500 stands for zero in the data rows.
Some points, one per row:
array([556, 449, 699, 579, 545, 582, 398, 682, 512, 588, 317, 663, 589, 441, 348, 413])
array([640, 391, 672, 585, 466, 791, 474, 665, 568, 568, 193, 844, 601, 578, 214, 416])
array([603, 399, 326, 488, 570, 393, 756, 605, 360, 496, 604, 528, 300, 477, 753, 416])
array([601, 475, 508, 512, 496, 665, 779, 473, 376, 372, 518, 565, 552, 614, 618, 606])
array([429, 511, 378, 450, 567, 138, 327, 570, 496, 508, 579, 335, 400, 318, 534, 443])
array([452, 540, 404, 499, 594, 315, 421, 439, 503, 615, 527, 415, 333, 417, 680, 397])
array([345, 613, 530, 434, 582, 291, 402, 518, 548, 446, 556, 390, 592, 423, 470, 536])
array([569, 471, 523, 528, 546, 478, 630, 550, 408, 446, 580, 454, 486, 502, 643, 524])
array([493, 434, 576, 551, 469, 670, 505, 541, 572, 501, 379, 558, 481, 472, 429, 463])
array([581, 408, 388, 535, 467, 524, 622, 497, 481, 500, 514, 541, 402, 555, 648, 425])
array([694, 412, 473, 519, 490, 809, 825, 494, 385, 416, 517, 603, 448, 596, 591, 649])
array([641, 439, 462, 550, 534, 440, 584, 657, 481, 527, 531, 555, 420, 454, 569, 450])
array([340, 646, 806, 421, 393, 668, 115, 418, 675, 403, 338, 469, 790, 495, 27, 657])
array([629, 360, 518, 632, 483, 669, 521, 626, 515, 701, 314, 782, 491, 590, 410, 239])
array([704, 300, 211, 535, 497, 261, 527, 614, 463, 648, 469, 638, 237, 359, 635, 175])
array([410, 542, 541, 520, 581, 296, 191, 555, 623, 676, 368, 521, 545, 300, 235, 304])
array([368, 661, 519, 382, 602, 379, 574, 417, 438, 374, 711, 259, 503, 450, 697, 727])
array([567, 503, 406, 492, 476, 603, 702, 429, 453, 470, 630, 466, 495, 572, 636, 574])
array([524, 506, 323, 486, 487, 438, 644, 466, 479, 488, 574, 483, 369, 585, 745, 409])
array([388, 591, 701, 485, 497, 586, 356, 479, 571, 472, 436, 486, 663, 538, 339, 623])
array([298, 640, 348, 446, 460, 183, 275, 356, 602, 507, 651, 270, 413, 366, 563, 498])
array([439, 496, 589, 514, 452, 696, 514, 416, 499, 480, 473, 475, 578, 607, 519, 578])
array([743, 265, 426, 624, 538, 589, 693, 769, 388, 611, 407, 739, 410, 537, 549, 319])
array([625, 375, 537, 588, 426, 650, 466, 551, 543, 590, 316, 773, 520, 589, 281, 396])
array([493, 434, 416, 496, 552, 522, 562, 507, 478, 520, 439, 558, 339, 518, 584, 448])
array([567, 422, 778, 711, 466, 581, 130, 771, 658, 752, 39, 890, 681, 409, 14, 215])
array([519, 506, 629, 529, 509, 796, 586, 461, 512, 434, 430, 530, 541, 533, 415, 635])
array([600, 371, 442, 601, 560, 507, 560, 588, 465, 669, 389, 659, 393, 533, 580, 235])
array([381, 612, 604, 452, 503, 567, 526, 456, 490, 360, 575, 357, 584, 548, 539, 691])
array([435, 561, 448, 408, 420, 479, 434, 366, 496, 468, 562, 341, 494, 462, 594, 617])
array([636, 406, 444, 515, 460, 636, 655, 547, 452, 445, 587, 602, 474, 612, 563, 492])
array([635, 432, 353, 517, 512, 245, 426, 659, 436, 609, 516, 595, 399, 447, 508, 311])
array([464, 566, 671, 565, 484, 577, 348, 581, 626, 479, 312, 616, 640, 502, 203, 576])
array([541, 456, 701, 570, 512, 915, 580, 524, 518, 495, 335, 564, 692, 572, 308, 594])
array([613, 389, 396, 549, 482, 620, 689, 495, 392, 516, 554, 635, 347, 652, 654, 417])
array([293, 674, 589, 568, 467, 208, 0, 407, 689, 738, 402, 432, 511, 252, 230, 273])
array([618, 428, 510, 529, 455, 573, 495, 547, 524, 596, 382, 675, 404, 483, 392, 459])
array([558, 536, 601, 565, 430, 586, 405, 529, 531, 485, 391, 704, 642, 513, 346, 476])
array([682, 408, 354, 598, 588, 452, 807, 581, 416, 553, 540, 664, 439, 529, 617, 428])
array([493, 440, 406, 479, 528, 290, 573, 529, 387, 441, 608, 432, 444, 447, 650, 475])
array([473, 459, 492, 545, 557, 490, 546, 526, 447, 522, 474, 493, 429, 521, 539, 400])
array([238, 674, 664, 516, 504, 271, 126, 471, 617, 472, 482, 317, 614, 343, 356, 581])
array([666, 413, 488, 511, 496, 488, 524, 649, 454, 578, 474, 641, 517, 565, 444, 371])
array([343, 587, 618, 499, 493, 585, 359, 352, 613, 552, 452, 473, 599, 518, 329, 555])
array([723, 278, 555, 486, 436, 928, 829, 545, 390, 437, 341, 672, 488, 680, 509, 515])
array([399, 530, 497, 524, 508, 213, 230, 586, 609, 656, 466, 422, 442, 338, 470, 248])
array([406, 504, 129, 530, 544, 0, 420, 478, 443, 615, 735, 326, 143, 345, 866, 330])
array([465, 574, 385, 453, 569, 245, 552, 441, 426, 436, 688, 379, 455, 411, 713, 502])
array([650, 418, 441, 462, 553, 644, 904, 575, 310, 335, 719, 432, 376, 671, 813, 683])
array([218, 693, 736, 332, 483, 770, 602, 266, 474, 158, 598, 228, 731, 612, 484, 999])
array([558, 531, 588, 508, 463, 631, 555, 539, 471, 516, 502, 573, 538, 673, 448, 407])
array([504, 456, 344, 443, 496, 409, 601, 453, 430, 515, 539, 424, 300, 498, 716, 436])
array([673, 418, 427, 455, 549, 495, 738, 640, 376, 473, 529, 543, 372, 523, 677, 397])
array([399, 506, 597, 552, 457, 511, 226, 452, 650, 586, 351, 504, 517, 433, 251, 485])
array([585, 420, 461, 574, 443, 653, 616, 513, 519, 547, 423, 612, 424, 626, 541, 468])
array([34, 905, 721, 377, 499, 285, 0, 250, 677, 448, 593, 30, 693, 327, 324, 698])
array([610, 399, 604, 572, 477, 746, 512, 645, 510, 534, 322, 692, 574, 578, 344, 447])
array([657, 409, 461, 492, 538, 835, 958, 533, 362, 318, 542, 645, 450, 688, 653, 678])
array([404, 645, 203, 342, 623, 65, 592, 361, 399, 489, 898, 208, 285, 427, 947, 468])
array([584, 379, 324, 604, 500, 300, 478, 639, 479, 680, 460, 624, 332, 557, 617, 153])
array([619, 427, 391, 568, 479, 445, 515, 516, 498, 595, 474, 597, 352, 476, 614, 371])
array([572, 425, 410, 582, 507, 351, 363, 625, 537, 640, 424, 646, 421, 336, 402, 270])
array([537, 507, 321, 508, 497, 305, 504, 524, 496, 476, 663, 428, 334, 399, 697, 481])
array([594, 422, 494, 529, 459, 539, 455, 627, 490, 556, 477, 591, 555, 396, 401, 524])
array([645, 437, 419, 491, 477, 607, 594, 456, 485, 495, 524, 550, 421, 498, 564, 543])
array([515, 496, 370, 546, 555, 307, 598, 548, 437, 588, 597, 504, 377, 440, 646, 374])
array([397, 533, 516, 447, 554, 367, 428, 439, 520, 509, 529, 359, 457, 410, 512, 486])
array([759, 327, 459, 553, 428, 999, 947, 453, 330, 450, 465, 750, 438, 825, 595, 583])
array([375, 562, 682, 476, 467, 740, 450, 402, 583, 398, 489, 362, 627, 494, 454, 664])
array([420, 591, 627, 445, 470, 696, 519, 344, 533, 420, 414, 469, 634, 628, 329, 651])
array([608, 438, 587, 422, 532, 773, 818, 478, 378, 304, 613, 438, 605, 692, 574, 760])
array([560, 427, 341, 540, 518, 268, 416, 540, 546, 591, 427, 548, 329, 408, 541, 373])
array([488, 409, 492, 461, 476, 554, 547, 527, 444, 432, 483, 427, 537, 569, 530, 612])
array([350, 550, 422, 473, 531, 77, 341, 495, 543, 454, 634, 242, 440, 305, 595, 525])
array([547, 469, 336, 393, 506, 491, 770, 438, 385, 413, 663, 377, 331, 487, 789, 566])
array([295, 767, 582, 340, 513, 473, 606, 251, 473, 265, 770, 160, 585, 536, 600, 847])
array([280, 749, 638, 386, 526, 563, 520, 309, 526, 351, 582, 270, 702, 496, 455, 724])
array([576, 426, 644, 546, 478, 655, 454, 579, 600, 468, 322, 615, 630, 514, 282, 583])
array([358, 582, 533, 504, 502, 417, 342, 423, 591, 499, 528, 317, 459, 349, 539, 529])
array([407, 579, 455, 477, 454, 495, 436, 385, 522, 394, 575, 335, 519, 540, 539, 679])
array([429, 526, 777, 441, 468, 837, 579, 437, 531, 344, 446, 460, 731, 622, 318, 759])
array([518, 462, 446, 523, 411, 453, 383, 529, 604, 628, 400, 648, 486, 492, 299, 392])
array([444, 583, 562, 569, 447, 471, 223, 460, 633, 637, 381, 591, 604, 448, 286, 421])
array([406, 600, 553, 424, 536, 450, 592, 466, 475, 358, 638, 260, 484, 475, 617, 702])
array([612, 494, 485, 434, 542, 541, 767, 521, 371, 383, 645, 467, 474, 568, 640, 674])
array([492, 482, 586, 594, 503, 421, 374, 582, 548, 549, 377, 479, 554, 368, 388, 463])
array([445, 494, 498, 479, 516, 457, 412, 459, 577, 531, 406, 533, 469, 465, 482, 473])
array([384, 657, 468, 425, 457, 358, 439, 369, 549, 397, 693, 276, 452, 478, 591, 597])
array([481, 501, 609, 525, 503, 487, 403, 533, 600, 420, 450, 484, 599, 452, 362, 652])
Then 12 other points, each followed by its number:
array([376, 648, 382, 420, 504, 241, 327, 381, 553, 506, 645, 337, 351, 365, 590, 596]) 0
array([419, 563, 489, 446, 558, 353, 486, 528, 493, 461, 593, 354, 439, 468, 635, 499]) 1
array([516, 534, 468, 537, 561, 374, 525, 508, 524, 527, 486, 584, 494, 435, 507, 386]) 2
array([558, 486, 488, 526, 481, 448, 465, 510, 504, 578, 477, 560, 510, 584, 480, 382]) 3
array([654, 372, 463, 526, 526, 656, 691, 601, 475, 599, 486, 564, 441, 541, 577, 391]) 4
array([642, 338, 505, 550, 500, 519, 547, 676, 454, 577, 399, 626, 441, 538, 511, 265]) 5
array([479, 510, 485, 557, 522, 444, 533, 474, 483, 521, 527, 526, 562, 486, 527, 454]) 6
array([639, 340, 261, 461, 555, 336, 698, 528, 343, 543, 597, 414, 213, 410, 850, 403]) 7
array([494, 520, 511, 480, 580, 465, 471, 550, 520, 538, 503, 513, 559, 399, 402, 457]) 8
array([374, 696, 612, 391, 511, 619, 517, 350, 530, 373, 585, 326, 608, 601, 485, 665]) 9
array([795, 242, 409, 626, 479, 731, 635, 690, 407, 707, 285, 980, 405, 598, 387, 177]) 10
array([533, 471, 478, 461, 499, 686, 678, 529, 424, 465, 646, 476, 523, 554, 615, 594]) 11
Which of these numbered points is nearest to each point below, ignoring the 3 directions in which the first points spread most? Its number follows each.
array([418, 423, 311, 704, 542, 0, 0, 706, 617, 880, 393, 632, 309, 153, 363, 9]) > 11
array([349, 655, 549, 471, 441, 440, 240, 390, 649, 446, 497, 394, 501, 435, 403, 629]) > 0
array([488, 537, 343, 466, 554, 335, 587, 492, 435, 501, 716, 382, 357, 416, 713, 502]) > 11
array([451, 521, 396, 382, 467, 464, 614, 435, 466, 376, 686, 341, 496, 485, 618, 670]) > 11
array([358, 560, 396, 496, 552, 284, 339, 511, 608, 615, 555, 278, 411, 353, 534, 335]) > 4
array([490, 494, 398, 492, 520, 375, 440, 491, 476, 587, 475, 507, 447, 448, 485, 440]) > 10
array([526, 470, 518, 570, 439, 362, 264, 551, 587, 674, 333, 689, 552, 513, 308, 246]) > 3
array([442, 479, 316, 515, 514, 219, 457, 419, 444, 541, 638, 292, 280, 359, 756, 459]) > 7
array([782, 262, 493, 599, 462, 609, 628, 704, 435, 595, 366, 728, 465, 511, 449, 314]) > 5
array([625, 349, 445, 507, 594, 675, 786, 550, 364, 521, 498, 603, 484, 567, 508, 502]) > 8
array([434, 556, 651, 562, 432, 470, 68, 511, 675, 693, 255, 678, 672, 378, 86, 335]) > 10
array([603, 446, 624, 612, 490, 714, 417, 632, 636, 714, 197, 832, 558, 548, 191, 241]) > 9
array([664, 428, 407, 573, 434, 325, 276, 585, 631, 660, 364, 712, 370, 359, 354, 222]) > 0
array([394, 623, 575, 431, 579, 415, 461, 417, 477, 443, 615, 330, 593, 415, 478, 633]) > 8
array([623, 361, 389, 568, 514, 411, 438, 613, 485, 597, 415, 622, 340, 334, 548, 328]) > 7
array([398, 589, 328, 493, 546, 182, 548, 437, 428, 481, 719, 381, 465, 443, 727, 453]) > 6
array([523, 499, 326, 380, 441, 477, 630, 395, 453, 406, 674, 385, 398, 520, 695, 658]) > 0
array([501, 514, 359, 492, 463, 263, 501, 460, 466, 572, 581, 453, 413, 527, 661, 390]) > 3
array([383, 595, 313, 523, 584, 73, 418, 460, 433, 562, 681, 396, 446, 347, 724, 342]) > 6
array([627, 470, 560, 489, 492, 655, 530, 468, 521, 570, 374, 610, 478, 521, 356, 587]) > 0
array([863, 273, 365, 594, 444, 559, 698, 659, 371, 672, 322, 921, 429, 644, 530, 203]) > 3
array([454, 533, 324, 503, 590, 170, 534, 567, 454, 518, 683, 359, 316, 412, 793, 421]) > 1
array([508, 503, 462, 477, 457, 538, 568, 446, 440, 485, 482, 482, 537, 630, 526, 547]) > 3
array([340, 583, 512, 531, 519, 265, 235, 513, 615, 547, 468, 419, 439, 323, 474, 413]) > 1
array([260, 728, 603, 266, 468, 736, 577, 219, 496, 239, 685, 205, 712, 632, 517, 957]) > 10
array([576, 542, 639, 453, 485, 832, 649, 491, 464, 432, 466, 569, 600, 724, 445, 569]) > 9
array([568, 521, 549, 476, 512, 702, 749, 496, 427, 342, 505, 641, 548, 625, 510, 580]) > 2
array([333, 593, 724, 508, 503, 504, 72, 513, 763, 635, 288, 554, 707, 437, 60, 333]) > 9
array([716, 377, 324, 544, 444, 544, 649, 553, 434, 539, 516, 666, 355, 519, 641, 448]) > 0
array([228, 713, 541, 375, 456, 435, 417, 293, 519, 325, 709, 175, 607, 601, 595, 725]) > 3
array([503, 464, 379, 512, 470, 334, 433, 552, 465, 529, 612, 406, 413, 319, 556, 517]) > 11
array([532, 476, 629, 438, 500, 654, 544, 555, 492, 438, 399, 520, 565, 512, 433, 490]) > 5
array([438, 503, 414, 531, 523, 176, 338, 540, 497, 590, 521, 399, 419, 339, 525, 314]) > 5
array([298, 672, 678, 492, 554, 405, 281, 458, 576, 450, 513, 296, 612, 377, 403, 640]) > 1
array([606, 348, 598, 631, 484, 592, 380, 753, 498, 613, 286, 651, 557, 511, 326, 307]) > 5
array([367, 601, 588, 498, 495, 702, 416, 402, 534, 447, 515, 499, 653, 550, 388, 592]) > 10
array([757, 261, 380, 695, 535, 480, 491, 837, 516, 814, 312, 871, 403, 422, 421, 18]) > 11
array([628, 400, 544, 570, 415, 753, 620, 510, 493, 548, 312, 774, 603, 716, 403, 479]) > 3
array([573, 428, 455, 437, 578, 560, 695, 541, 381, 493, 583, 506, 465, 499, 567, 544]) > 8
array([421, 598, 678, 547, 541, 502, 313, 506, 619, 563, 359, 628, 648, 427, 203, 443]) > 2
array([574, 352, 336, 643, 557, 97, 183, 615, 555, 794, 347, 569, 266, 238, 474, 112]) > 7
array([638, 396, 478, 589, 501, 488, 545, 592, 463, 586, 491, 696, 549, 510, 453, 355]) > 6
array([331, 619, 517, 466, 542, 354, 361, 419, 507, 456, 587, 385, 627, 434, 506, 530]) > 6
array([378, 533, 480, 444, 467, 274, 271, 427, 530, 506, 519, 314, 405, 289, 523, 565]) > 7
array([531, 454, 496, 495, 539, 360, 425, 542, 469, 521, 460, 442, 363, 456, 554, 367]) > 5
array([337, 685, 521, 421, 474, 460, 307, 322, 562, 461, 612, 344, 641, 447, 440, 611]) > 10
array([760, 301, 587, 532, 419, 855, 457, 667, 616, 613, 182, 911, 569, 602, 157, 414]) > 0
array([682, 401, 439, 582, 446, 511, 519, 573, 528, 655, 343, 756, 388, 508, 401, 399]) > 0
array([652, 428, 381, 447, 538, 493, 698, 586, 382, 465, 563, 560, 438, 528, 595, 453]) > 8
array([605, 355, 275, 570, 526, 513, 676, 502, 364, 562, 571, 586, 285, 569, 702, 338]) > 10
array([271, 637, 663, 462, 454, 243, 0, 521, 775, 640, 322, 412, 662, 307, 111, 313]) > 5
array([492, 532, 682, 450, 441, 698, 312, 424, 635, 558, 317, 669, 582, 503, 162, 577]) > 0
array([498, 549, 639, 354, 500, 766, 800, 423, 404, 265, 648, 322, 579, 664, 588, 788]) > 5
array([348, 704, 460, 387, 474, 235, 215, 307, 657, 429, 646, 249, 462, 293, 504, 578]) > 0
array([313, 651, 453, 474, 510, 299, 249, 367, 562, 583, 636, 332, 480, 406, 466, 468]) > 10
array([297, 617, 274, 369, 555, 213, 558, 335, 375, 405, 869, 78, 307, 438, 942, 650]) > 11
array([549, 468, 411, 494, 545, 510, 572, 577, 497, 560, 513, 468, 399, 452, 585, 408]) > 4
array([414, 482, 593, 525, 497, 591, 306, 387, 521, 510, 447, 335, 523, 438, 426, 548]) > 7
array([438, 609, 837, 457, 448, 822, 453, 479, 535, 366, 369, 428, 723, 652, 278, 699]) > 5
array([577, 406, 503, 573, 529, 614, 581, 606, 513, 604, 405, 609, 496, 497, 481, 348]) > 4
array([505, 484, 497, 552, 440, 605, 475, 462, 499, 522, 484, 493, 565, 606, 420, 509]) > 3
array([515, 407, 456, 505, 482, 598, 564, 392, 417, 468, 525, 393, 413, 503, 612, 574]) > 7
array([552, 463, 509, 514, 480, 522, 438, 503, 587, 577, 342, 605, 484, 473, 352, 501]) > 0
array([359, 574, 326, 541, 535, 69, 285, 485, 553, 610, 632, 405, 405, 338, 637, 333]) > 6
array([434, 610, 673, 487, 465, 634, 286, 441, 658, 585, 331, 602, 626, 579, 188, 441]) > 9
array([680, 333, 271, 582, 493, 471, 659, 555, 380, 631, 533, 633, 245, 528, 679, 283]) > 10
array([618, 481, 559, 602, 521, 570, 544, 581, 500, 508, 373, 734, 540, 507, 356, 389]) > 2
array([583, 427, 551, 464, 432, 724, 587, 466, 496, 495, 443, 608, 452, 567, 432, 599]) > 0
array([369, 607, 708, 460, 466, 680, 542, 417, 478, 351, 506, 366, 661, 573, 443, 670]) > 5
array([573, 311, 360, 623, 545, 109, 336, 685, 479, 664, 447, 581, 399, 294, 537, 232]) > 5
array([597, 420, 425, 499, 530, 543, 608, 574, 500, 590, 526, 519, 435, 520, 533, 344]) > 4
array([299, 690, 455, 329, 585, 324, 670, 346, 385, 255, 848, 53, 447, 507, 853, 828]) > 1
array([704, 410, 458, 568, 576, 607, 782, 622, 440, 511, 483, 799, 455, 627, 575, 389]) > 2
array([393, 642, 420, 359, 460, 316, 450, 341, 438, 428, 658, 271, 505, 510, 659, 599]) > 3
array([592, 419, 529, 552, 547, 691, 590, 555, 529, 588, 374, 612, 477, 526, 406, 368]) > 4
array([342, 698, 478, 349, 523, 530, 588, 312, 432, 335, 792, 258, 593, 536, 623, 771]) > 10
array([416, 582, 372, 442, 504, 337, 450, 435, 553, 574, 600, 421, 423, 483, 589, 388]) > 9
array([499, 462, 519, 483, 546, 572, 575, 556, 516, 530, 514, 449, 482, 482, 550, 517]) > 4
array([611, 443, 493, 517, 515, 496, 476, 616, 574, 565, 424, 588, 500, 405, 394, 387]) > 8
array([426, 571, 384, 372, 529, 444, 604, 303, 438, 415, 688, 283, 436, 463, 722, 646]) > 10
array([518, 474, 485, 551, 433, 691, 451, 444, 571, 573, 414, 648, 575, 551, 348, 485]) > 10
array([730, 300, 581, 556, 450, 913, 689, 675, 472, 598, 246, 795, 561, 637, 335, 401]) > 4
array([467, 583, 537, 540, 538, 374, 450, 537, 533, 515, 462, 562, 512, 415, 426, 381]) > 2
array([381, 601, 625, 360, 496, 631, 497, 400, 484, 342, 581, 227, 596, 465, 461, 805]) > 7
array([464, 531, 480, 427, 516, 384, 438, 513, 556, 488, 492, 452, 505, 361, 447, 482]) > 8
array([170, 803, 438, 247, 630, 167, 553, 272, 395, 260, 957, 0, 492, 355, 843, 868]) > 8
array([609, 472, 467, 403, 508, 801, 861, 418, 352, 286, 688, 393, 493, 690, 762, 798]) > 11
array([529, 514, 571, 524, 487, 708, 506, 489, 522, 547, 456, 575, 547, 581, 438, 460]) > 9
array([330, 693, 532, 363, 581, 358, 432, 424, 510, 489, 655, 226, 532, 364, 486, 626]) > 8
array([470, 482, 392, 487, 492, 439, 499, 393, 418, 484, 619, 301, 343, 428, 718, 526]) > 7
array([483, 422, 571, 580, 524, 393, 275, 567, 637, 617, 344, 544, 474, 390, 322, 277]) > 5
array([593, 524, 512, 560, 547, 458, 541, 555, 497, 530, 440, 663, 542, 507, 425, 396]) > 2
array([316, 578, 433, 535, 566, 63, 248, 504, 518, 603, 581, 395, 505, 287, 497, 337]) > 6
array([558, 448, 443, 476, 515, 409, 574, 595, 449, 489, 503, 512, 425, 494, 577, 382]) > 5
array([385, 498, 542, 460, 533, 375, 268, 472, 603, 596, 378, 465, 450, 380, 380, 443]) > 7
array([606, 389, 473, 573, 484, 646, 570, 585, 434, 508, 442, 690, 490, 573, 401, 474]) > 10
array([377, 579, 512, 480, 429, 287, 249, 472, 601, 502, 469, 403, 537, 370, 401, 416]) > 5
array([617, 414, 470, 553, 457, 492, 409, 528, 581, 650, 353, 679, 423, 439, 377, 364]) > 0
array([495, 415, 500, 544, 530, 550, 421, 628, 589, 647, 340, 601, 433, 408, 404, 290]) > 4
array([508, 377, 473, 596, 538, 496, 439, 473, 507, 624, 394, 515, 358, 427, 505, 347]) > 7
array([661, 380, 227, 546, 479, 275, 586, 570, 473, 565, 562, 578, 327, 499, 616, 280]) > 3
array([358, 707, 794, 440, 419, 773, 248, 323, 644, 434, 324, 530, 815, 571, 78, 708]) > 10
array([460, 415, 331, 555, 587, 233, 482, 598, 480, 691, 532, 464, 270, 308, 640, 217]) > 4
array([551, 494, 620, 406, 465, 747, 605, 510, 517, 360, 472, 484, 660, 546, 350, 723]) > 8
array([616, 527, 700, 462, 487, 766, 552, 554, 478, 450, 413, 645, 683, 600, 246, 691]) > 8
array([662, 480, 511, 486, 509, 842, 788, 492, 408, 440, 580, 613, 539, 737, 593, 551]) > 9
array([489, 438, 436, 602, 509, 382, 508, 558, 516, 602, 454, 555, 449, 481, 508, 398]) > 6
array([527, 474, 447, 458, 492, 452, 569, 531, 459, 428, 478, 482, 470, 537, 567, 462]) > 5
array([234, 711, 607, 366, 472, 351, 176, 290, 627, 497, 575, 300, 502, 332, 364, 678]) > 0
array([351, 666, 393, 480, 600, 141, 388, 452, 458, 485, 788, 197, 420, 300, 729, 623]) > 11
array([513, 533, 429, 514, 579, 443, 582, 483, 474, 500, 612, 478, 574, 535, 595, 496]) > 6
array([260, 696, 578, 308, 534, 630, 567, 311, 483, 314, 737, 139, 675, 581, 584, 835]) > 11
array([520, 581, 709, 502, 502, 514, 311, 511, 623, 523, 338, 627, 668, 434, 203, 429]) > 2
array([400, 575, 456, 415, 443, 396, 457, 390, 513, 428, 629, 262, 425, 367, 616, 602]) > 7
array([377, 613, 621, 557, 528, 393, 239, 492, 624, 536, 382, 590, 639, 388, 257, 378]) > 2
array([481, 566, 582, 483, 547, 514, 522, 561, 491, 449, 484, 434, 580, 532, 515, 583]) > 1
array([451, 550, 568, 458, 455, 529, 334, 440, 522, 539, 398, 543, 592, 473, 353, 551]) > 10
array([491, 531, 472, 492, 457, 358, 417, 540, 547, 533, 511, 509, 509, 480, 477, 406]) > 3
array([436, 645, 467, 428, 539, 441, 632, 395, 460, 356, 655, 376, 553, 501, 635, 649]) > 2
array([482, 428, 682, 524, 449, 789, 385, 568, 627, 578, 237, 620, 626, 508, 196, 456]) > 4
array([472, 557, 408, 404, 476, 458, 594, 358, 455, 428, 688, 318, 496, 541, 672, 601]) > 3
array([766, 280, 538, 586, 487, 845, 698, 674, 418, 569, 339, 799, 558, 716, 376, 409]) > 3
array([677, 333, 366, 533, 449, 469, 673, 603, 448, 526, 455, 645, 381, 517, 665, 330]) > 5
array([546, 502, 472, 509, 566, 432, 639, 621, 417, 480, 600, 489, 422, 557, 625, 487]) > 1
array([489, 505, 559, 520, 545, 556, 487, 568, 462, 482, 582, 473, 560, 526, 506, 537]) > 11
array([525, 481, 442, 528, 529, 164, 519, 646, 409, 480, 567, 402, 369, 435, 719, 375]) > 5
array([587, 474, 583, 461, 417, 574, 311, 472, 618, 536, 329, 602, 540, 461, 248, 484]) > 0
array([388, 569, 483, 448, 507, 228, 205, 466, 588, 595, 420, 480, 545, 359, 316, 390]) > 10
array([550, 450, 468, 465, 499, 628, 693, 590, 415, 429, 586, 552, 483, 571, 555, 572]) > 11
array([639, 377, 672, 588, 445, 827, 525, 545, 491, 530, 288, 757, 744, 565, 233, 537]) > 6
array([369, 552, 572, 597, 421, 363, 67, 551, 705, 690, 291, 600, 600, 357, 133, 321]) > 10
array([442, 585, 677, 370, 533, 849, 648, 399, 513, 410, 487, 456, 672, 585, 435, 734]) > 4
array([469, 529, 582, 452, 521, 449, 364, 577, 562, 531, 478, 483, 559, 384, 361, 488]) > 8
array([416, 652, 738, 426, 531, 761, 608, 414, 461, 324, 554, 381, 681, 659, 465, 820]) > 1
array([587, 445, 511, 474, 520, 543, 650, 540, 434, 418, 525, 537, 569, 511, 523, 587]) > 8
array([633, 414, 335, 507, 491, 537, 822, 438, 386, 491, 543, 602, 388, 679, 678, 458]) > 3
array([586, 468, 365, 492, 582, 310, 465, 600, 467, 663, 508, 544, 415, 401, 578, 288]) > 8
array([422, 454, 579, 548, 510, 435, 169, 528, 646, 645, 278, 561, 441, 383, 260, 323]) > 7
array([453, 577, 640, 419, 431, 559, 248, 377, 621, 481, 444, 504, 624, 519, 262, 651]) > 0
array([480, 589, 432, 404, 513, 591, 705, 377, 414, 346, 726, 320, 446, 603, 729, 647]) > 9
array([533, 481, 594, 511, 550, 563, 531, 578, 466, 478, 437, 585, 571, 547, 469, 554]) > 1
array([744, 331, 467, 552, 483, 722, 715, 625, 437, 501, 372, 783, 393, 618, 472, 466]) > 0
array([411, 542, 404, 485, 545, 221, 452, 458, 457, 467, 651, 259, 441, 321, 701, 583]) > 7
array([551, 476, 343, 420, 481, 427, 662, 415, 430, 400, 661, 411, 320, 534, 758, 579]) > 0
array([396, 636, 554, 444, 500, 586, 636, 309, 388, 322, 752, 277, 615, 576, 670, 796]) > 6
array([394, 635, 485, 458, 527, 485, 557, 434, 483, 506, 619, 376, 525, 539, 564, 563]) > 9
array([521, 507, 569, 427, 470, 600, 475, 558, 531, 428, 472, 520, 599, 485, 347, 607]) > 8
array([811, 235, 471, 550, 441, 938, 800, 585, 373, 528, 335, 797, 429, 651, 542, 496]) > 7
array([574, 426, 539, 472, 493, 709, 629, 451, 435, 497, 454, 517, 512, 560, 531, 545]) > 7
array([460, 532, 423, 467, 486, 499, 569, 453, 447, 423, 626, 437, 493, 539, 559, 616]) > 10
array([488, 591, 775, 492, 502, 813, 511, 457, 579, 449, 313, 638, 792, 632, 211, 660]) > 2
array([497, 452, 374, 588, 530, 167, 471, 665, 493, 545, 532, 516, 342, 341, 664, 329]) > 1
array([644, 453, 598, 408, 486, 872, 791, 522, 410, 387, 498, 519, 632, 594, 484, 682]) > 8
array([441, 577, 597, 443, 449, 806, 549, 346, 515, 407, 565, 476, 649, 634, 460, 685]) > 10
array([367, 568, 342, 530, 501, 56, 386, 473, 465, 481, 653, 343, 415, 331, 659, 424]) > 6
array([445, 460, 397, 525, 555, 392, 418, 601, 529, 628, 469, 468, 353, 377, 550, 334]) > 4
array([394, 596, 575, 460, 538, 321, 455, 503, 465, 441, 600, 355, 505, 460, 559, 647]) > 1
array([631, 438, 474, 475, 435, 634, 616, 482, 481, 436, 473, 644, 460, 584, 518, 553]) > 0
array([408, 532, 515, 476, 462, 687, 612, 320, 494, 370, 580, 342, 558, 688, 570, 730]) > 3
array([398, 589, 495, 381, 424, 405, 256, 417, 610, 448, 492, 374, 538, 393, 381, 593]) > 0
array([437, 572, 585, 514, 568, 304, 220, 576, 581, 574, 464, 511, 545, 322, 339, 469]) > 8
array([502, 571, 449, 544, 546, 318, 472, 517, 505, 540, 545, 504, 460, 402, 535, 446]) > 2
array([462, 518, 435, 456, 468, 637, 643, 296, 445, 404, 639, 414, 454, 643, 631, 625]) > 10
array([576, 483, 525, 472, 547, 704, 752, 511, 404, 442, 548, 533, 512, 590, 545, 574]) > 8
array([463, 505, 363, 500, 524, 404, 480, 456, 522, 586, 582, 445, 371, 525, 607, 377]) > 9
array([548, 430, 605, 515, 464, 977, 689, 439, 512, 420, 430, 566, 562, 596, 486, 645]) > 4
array([414, 554, 307, 475, 524, 33, 275, 537, 533, 625, 572, 427, 437, 270, 506, 327]) > 8
array([548, 449, 161, 373, 513, 238, 679, 431, 422, 436, 774, 307, 272, 453, 842, 569]) > 0
